In the rows, zero is written as 128.
Each path below is one point turned by a fixed rotation once a step. After each direction that follows a path, write how fast that rotation turns it, in deg/step (0 if it stays still).
Each turn is a multiple of 5 degrees from 10 to 175, or 0.
Rotation 1:
[127 117 121 134 136 126 121 127 126 137 133 115 140 125 134 127 140 120
 133 123 119 126 118 143 127 137 128 138 137]
[124 117 128 132 128 129 120 137 120 139 129 117 141 127 133 135 140 123
 127 120 124 129 123 149 120 133 127 139 134]
[129 121 122 135 132 130 122 130 124 139 138 112 142 125 131 133 144 124
 126 129 118 127 126 146 122 126 121 136 133]
[124 118 123 131 136 126 122 129 124 139 130 113 141 127 135 128 139 125
 131 128 123 128 123 145 129 136 118 138 141]
[121 120 128 131 126 126 123 137 119 141 128 114 144 133 135 133 136 127
 126 128 123 131 127 146 121 131 121 140 134]
[127 124 122 137 128 125 125 128 123 139 135 109 146 132 134 130 139 124
 128 136 115 128 127 140 124 127 118 137 133]
[121 119 123 134 131 121 124 128 121 139 127 112 145 133 138 125 133 123
 134 128 121 129 121 140 127 138 122 140 137]
[122 120 128 136 122 122 126 135 118 139 128 114 147 135 133 133 133 122
 129 128 120 131 122 142 118 130 129 140 128]
[128 122 121 141 129 124 125 124 124 137 136 112 146 131 132 128 138 119
 132 129 113 127 121 139 122 130 129 138 130]
[124 117 125 135 132 124 122 130 123 138 128 116 142 129 134 127 136 118
 136 120 120 127 117 143 125 139 131 140 135]
[126 119 126 136 126 128 123 134 120 138 132 116 143 129 130 135 140 120
 127 121 119 129 122 146 117 129 131 139 129]
[130 120 121 136 134 129 122 126 127 137 137 114 142 124 130 129 144 120
 129 127 117 126 122 145 124 130 125 136 134]
[123 117 126 130 135 127 120 133 123 139 127 116 139 127 134 130 140 123
 131 122 125 128 122 149 126 137 124 139 138]
Speeds:
[128 128 128 132 126 125 129 126 128 127 128 129 130 130 128 127 126 124
 131 126 125 128 124 124 126 129 135 129 124] | 35
[127 128 131 127 123 129 128 133 125 129 126 129 129 130 127 133 128 129
 125 126 130 130 130 130 123 125 130 128 124] | 125
Rotation 2:
[136 118 122 123 130 117 122 129 140 132 122 125 120 138 122 118 118 136
 127 135 133 129 122 129 118 126 115 116 118]
[132 123 127 113 126 116 124 133 140 123 116 133 124 133 119 115 120 136
 135 125 131 134 119 119 117 125 123 119 128]
[133 111 123 114 124 126 130 127 141 125 118 132 119 140 121 123 123 132
 129 128 132 139 118 136 119 128 119 124 132]
[131 114 122 121 124 121 123 128 144 122 121 131 124 133 116 113 125 126
 124 144 131 129 120 124 120 125 117 125 126]
[133 121 117 120 126 116 123 128 142 128 126 127 118 134 122 118 115 138
 128 130 136 133 124 127 120 123 117 119 118]
[133 120 131 115 127 114 124 132 142 130 114 132 126 137 120 118 122 134
 136 128 132 133 117 126 116 130 119 120 128]
[131 113 121 115 123 128 124 128 140 119 120 135 118 137 118 118 123 135
 130 133 130 141 121 133 118 123 123 124 135]
[135 111 122 121 127 122 129 127 141 126 119 126 121 135 119 116 121 128
 119 139 130 127 119 127 119 127 116 123 121]
[130 124 119 117 123 114 123 128 146 124 124 131 123 130 118 117 117 134
 132 130 138 134 124 120 120 124 119 122 121]
[134 119 128 117 127 119 122 129 142 132 118 131 123 141 122 123 123 137
 135 130 135 136 119 135 119 130 117 119 128]
[132 115 125 117 126 125 121 133 138 119 117 134 122 136 116 112 125 132
 128 137 127 134 120 126 117 122 122 121 134]
[135 111 117 119 125 123 132 127 140 125 121 124 117 135 121 119 117 133
 120 131 132 132 119 127 119 122 118 123 120]
[131 121 126 117 122 112 125 127 148 126 120 132 127 131 118 118 122 129
 132 132 138 131 119 121 121 130 116 124 123]
Speeds:
[128 133 129 130 131 125 121 130 128 132 130 129 129 129 128 128 127 132
 133 129 130 128 130 129 128 129 127 124 126] | 85
[126 131 124 126 126 129 126 129 128 123 131 131 127 124 126 126 127 129
 130 127 129 132 131 125 129 124 131 129 130] | 160
